Which row each row swaps with, under one turn or mirror
Z_178: [ -1  17  27  13  49 -15   6  -1   8  27 -19 -22  28 -20 -38  20  -7  -1
  -7]
Z_136: [ 13   5   3  14  -6  11  13  15  22  -7  -9  -2 -51  29   7  -6 -28  15
 -37]
Z_571: [ -3   5  19 -36 -19  17  26  -5   9 -12 -19 -47 -12  12 -32 -11  -4 -11
   5]
Z_830: [-22  -6  -6   2  32  18  38   1  10  15 -23 -18 -31   0  18  19 -33  25
   5]
Z_319: [ 23  -5   8  14  -6  -5  -3  24  26 -11  -2   1 -41  33  -3  -8 -20  17
 -36]
Z_390: [ -2   4  -8  -4  30  32   5  40 -27  46   3  22 -17 -13 -14  -4   0  12
 -34]
Z_6: [-25   1 -28  14  25  38  11  17  11  -5   1  23  16  -9   1  17  28  10
  12]
Z_116: [ -4   1  -6  18  20  22  27   7  12  -3 -21 -21 -50  12   9   8 -39  25
 -14]
Z_786: [-23   4 -11 -41   4   8   4  -7 -10  34   8   1  33 -18  -9  25  24  29
  -1]
Z_557: [ 19  17  23  -6 -47   1  14  19  -6 -15  -5  -6  -4  16   4   0  23  -8
   6]
Z_494: [ 12   1   5 -23  28  10   8  40 -40  26   2  15 -19 -17 -15 -12 -28  -2
 -21]
Z_249: [-31   6  -8  -3  32  13  26  -8  13   5 -16 -10 -24 -14  22  20 -28  33
  11]
Z_660: [-18  -4  58 -22  -9  -4   9   3  -4  19 -35  -9 -14  -4 -27  -2  13  10
   6]
Z_906: [ 13  -2  -7 -43  -6  32   7  18   0  -4   0  30  11  -3 -48  24  23 -13
 -17]
Z_891: [ -3   3 -30   6  32  36   5  39  -8  43   4   9 -10 -14 -30  12  15  25
 -29]
Z_175: [  6  12   3   7 -10 -18  12 -21  46 -14 -10  -7  13  12  -6  48   2  13
 -16]
Z_26: [ -1  -2  38 -34 -18  13  25  -4 -10   1 -25 -41 -12   4 -30 -10  -4 -10
   9]
Z_51: [-16   0 -45   1  11  43   9  -1  16  11  15 -35  17  10 -33  -2   3  22
 -17]
Z_812: [-30  21   8  31   1   7  17  10 -13  29 -18  17  19   0 -11  30  28   9
   9]
Z_216: [ 30   6  -5  -1 -15 -20   6 -19  25 -26   5  -7  21  20   4  30 -13  -1
  -7]
Z_679: [ 21  28   2  23   2  26  38  14  -6   0 -15 -27   0 -11 -34  42   3 -27
   2]
Z_975: [ 13  13   2   7 -11 -18   4 -27  35 -16   0 -14  18  15   3  45  -6  16
  -9]
Z_462: [ 34  17   7  15  -6  33  40   8 -13   3 -18 -30   3  -5 -21  27  17 -26
   3]
Z_284: [-10   3 -33  14  31  28   2  28  -5  47  10  10   2  -4 -24   8  10  30
 -30]
Z_437: [-11   5 -24   0  26  34   4  44 -17  43   8  14 -13  -9 -26   7  10  24
 -31]
Z_98: [ 22  -5  -2 -38   6  -7  13  22 -32  -1  16   9  12 -13   3  -4 -35 -22
   1]
Z_306: [-20  22  17 -18  -2 -17  -1  26  32 -20   7  16 -11  -1  25  -5  13  18
  -9]
Z_641: [ 20  -2   6 -34  19  -2  24  30 -31  12   6   9 -13  -9  -3  -5 -43 -23
  -6]
Z_569: [  1  -6 -22 -19  -6  33  22 -20  22  -5   0 -47   9   8 -44 -16  -9  10
  -6]
Z_739: [  1  14  24  15  48  -4  17   7  -4  30 -22 -21  24 -22 -31  28   1 -15
   1]
Z_157: [-26  16  51  -8 -10 -14  18  -4  -4  27 -36  -5  -7  -5 -28   6   8   7
  -4]
Z_78: [ 13  11  25  -2  41 -29  -7   7  19  27   3 -23  29 -29 -26   2  -6   8
 -20]
Z_900: [ 14  -3   7  11 -12   2   8  25  30 -10  -8 -14 -49  25  -3  -6 -24  10
 -37]
Z_793: [ -3  10  20  -3  13  -4   2   2  54  -9 -23   7 -11  -1  -7  51  18  23
 -19]
Z_272: [ -7   8 -46   6  17  43   3   5  13  26  16 -16  19  -1 -35   2  15  24
 -25]
Z_201: [-33  -4 -10   3  23   9  28 -10  15   7 -14 -18 -10  -6  25  24 -25  33
  10]
Z_552: [ -5  14  14 -20 -15 -18  -9  27  25 -34  10  25  -2   2   8 -10   4  -7
  -5]
Z_978: [  5  -6  -4 -51 -10  14   3   3 -13  20   8  10  33 -14 -29  21  34   7
 -10]
Z_370: [ -6  -9 -11   3  31  31   6  46 -21  48   1  14 -12 -16 -26   6   5  10
 -31]
Z_109: [ 21   3  18  -6   1 -28 -27   9  33   2  12  -8   4  12 -14 -22  -8  15
 -37]
Z_896: [ 24  -4   9   3 -12 -10  -7  21  30 -11  -4  -1 -39  28 -14 -14 -19  17
 -38]
Z_533: [ 27  -1  -2 -34  16   3  13  15 -30 -10  10  14  -3 -14  -1  -8 -38 -20
   4]
Z_731: [ -1   1  -7 -47  -8  11  -2  -6 -18  26  13   4  39 -12 -22  22  25  14
  -4]
Z_791: [ 27   0   3  -2 -18 -12 -10  21  30  -6  11  -6 -27  29  -3 -19 -16  20
 -38]
Z_788: [  0  21  24  20  32   5  29   5  -7  23 -24 -33  11 -22 -29  38  -6 -18
   6]
Z_60: [ -3  -1 -31  10  20  36  14  16  -4 -11   8  39  23  12  -9   7  19  -6
   6]
Z_744: [ 11   6   8 -36 -14  27  22  -9  10 -11 -10 -55  -2   5 -38 -15   0  -1
   0]
Z_908: [ 16   1  22  -7  21 -35 -27  17  20  10  16 -14  20   0 -12 -17 -10   8
 -33]

Z_793 pairs with Z_906
Z_116 pairs with Z_494
Z_319 pairs with Z_437
Z_900 pairs with Z_370
Z_660 pairs with Z_679
Z_175 pairs with Z_978

Which row each row swaps with, under one turn or mirror
Z_631: [ -2  36 -19  -4 -12  14  14  43   8  29   0  11   7  33   1   8  19 -23
  -6   1]
Z_767: [ 15  17 -13   7 -12  -5   6  19  22  16 -13 -18  45 -22 -12  20  -7  14
  -7  43]
Z_94: [-17  33 -33   1   8  -2   1  23  -7  31  -6  23  13  35  24   2  16 -13
  18  -3]
Z_952: [ 39   0  19 -20 -17   1  -4 -10 -15  38 -20  10  33  39  19   1  -1  16
   4   4]
Z_455: [  6  21 -10   1 -16  -5   7  19  27  17 -12 -12  46 -25 -22  10  -5  19
  -6  43]
Z_278: [ 26 -31  30 -12   5   7   3 -31  -2  -4  19   3 -34  21 -12 -10 -12  24
  -2  -9]
Z_927: [  1  19 -14 -17   2 -14  10   3  11  27  39 -11  -2  16 -35  12 -17  36
 -18 -13]
Z_720: [  6 -35  32 -14  14  18 -10 -35  -4  -9  21   4 -28   8   5  -9 -17  26
  -5 -11]
Z_521: [-35 -11 -12  25  23  14   2  11  31 -14 -22  18   1 -24  -3 -20  10  -3
   4  25]
Z_191: [-27  -6 -25  28  24  17   4  20  14 -21 -25   6  -2 -26 -10  -9  -1 -10
  17  20]
Z_435: [-19  -3 -18  23  16  14  16   7  26 -15 -38  12  -8 -12 -13  -6  -2 -22
  25  17]
Z_7: [ -1  -2 -11  25   7   8  18   4  25 -29 -37   9 -21 -11 -15  -2  -4 -14
  25  27]
Z_912: [ -9  -8  -4  21  -4   4  23  12  34 -14 -42   7 -12  -4 -22   8   1 -17
  29  19]
Z_710: [  3  15 -11  -7  -3   5 -22  15  -6  16  58  -8  -1 -16   5  17  -5  35
 -18  10]
Z_218: [  9  30  -7  -7 -19  25   9  40  21  31  -5   4  -2  28   0  -1  30 -13
 -11  -2]
Z_405: [ 36 -26  39  -8  -1  24   2 -21  14   2  18  -8 -29  11 -20  -8  -6  25
  -3  -4]
Z_980: [ 13 -31  24 -11  10  16  -1 -29   6  -4  28   5 -38  17 -12   0 -14  24
  -5 -17]
Z_847: [-18 -31  30  -8  26   5 -12 -24  -4  -5  14  13 -12   6  16 -32 -11  29
  -7 -18]
Z_148: [  7 -34  22 -11  13  17 -18 -29 -12  -9  22  11 -30  14  -1 -13 -13  21
  -9 -18]
Z_733: [-28  19 -24  21  36  -9  -7  22  12  20 -23 -13  34   9  -1 -27   5  20
   2   4]
Z_43: [ 29   2  21 -25  -5   0  -1 -11 -13  43 -10  13  36  44  12 -10   0  31
  -7  -6]
Z_389: [ -2  20 -21  -6   4   2 -15  17 -13  20  58  -6   4 -14   0  19  -8  31
 -12  10]
Z_807: [ 21 -26  29 -10   9   9   1 -33  -5 -19   6   4 -37  17   2  -9 -19  25
   6  -6]
Z_857: [ 25 -31  31 -11  11  13   9 -28   3  -2  18   3 -29  19 -18 -10 -14  30
  -4 -12]
Z_42: [-26  -3 -22  22   8   7   5   9  22 -26 -28   8  -8 -11 -15  -6  -2 -27
  23  16]
Z_12: [ -7  22 -26   3  14 -22  -8  -5 -37  29  -1  29  25  23  16  17 -14   7
  26   4]
Z_642: [ 28   5   4  -7 -26  22 -17   4 -11  18 -11  13  35  19  39  17   7  -6
  20  30]
Z_358: [ 10  19 -12 -14  -1  -7  -2  12  -3  29  56 -13   2  15 -23  17 -15  28
 -22  -5]
Z_781: [ 23 -36  39  -6   7   7  -1 -28   1  -2  14   1 -29  19 -12   1 -16  31
   5 -11]
Z_534: [-10   2  -2  14  -3   8  32   9  32 -17 -36   4 -11  -3 -27  -5   3 -23
  20  19]
Z_150: [ 18  15 -13   6   1 -23 -14 -14 -24  23   2   0  33 -12 -10  33 -34  27
  16  22]
Z_818: [ 31   8  11 -12 -25  16  -8  13 -20  24 -19  24  24  18  41  13   7  -6
  10  12]
Z_385: [-10 -36  23 -20  22  16 -10 -28 -15 -14  17   9 -19  22  20 -12 -10  25
  -5  -8]
Z_469: [ 13   0   1 -18  11  -3 -13  -8 -14  53  -6   7  25  21  11 -22  -6  48
 -26  -4]
Z_879: [-18  21 -18  -9 -14  -4  -2  23  34  19 -14 -18  48 -10   4 -13   6   9
  -9  38]
Z_158: [ 17  18 -16   1   7 -24 -15 -14  -6  12  19  -6  34  -9 -18  31 -26  26
  19  38]
Z_833: [ 23  15 -11   3 -19 -13   0   3  17  17 -10 -15  43 -20 -23  23 -14  18
   7  44]
Z_774: [-16   4  -9  21   3  12  23  14  29 -13 -33   6 -18  -3 -19  -1   3 -29
  20   7]
Z_882: [ -6  -1 -10  20  -4   3  25  11  31 -20 -38   5 -15  -7 -25  -3   2 -25
  20  21]
Z_386: [-34 -15  13 -37  -7  -1 -24 -16  24  26   8  12  11  11  26 -30  -5  26
 -14  -5]
Z_245: [ 34  -1  17 -22  -3  -6   3 -12 -15  41 -11   5  35  46  22   0  -5  22
  -5  -2]
Z_758: [-15  32 -30  -4   2   8   2  29 -13  31   5  23  13  34  28   7  18 -13
  13  -1]
Z_443: [-16 -19   8 -27  -8  16 -15   8  13  11  11   5  14   5  31 -10   3  47
 -44   4]
Z_27: [ 13  11  -4  -1 -18  23 -31  18  -9   7  37   2  20 -19  27  21   5   9
   6  37]
Z_795: [-22  10 -17  19  25   5 -25  15  25  37 -24   5  13 -25 -14 -35   3  15
  -2  12]
Z_38: [-11   4  -6   8  -1  -4  38  -3  31  -4 -44   9 -10   8 -31   0  -8 -17
  25   8]

Z_27 pairs with Z_12
Z_781 pairs with Z_912
Z_150 pairs with Z_642
Z_807 pairs with Z_7
Z_847 pairs with Z_521
Z_158 pairs with Z_818

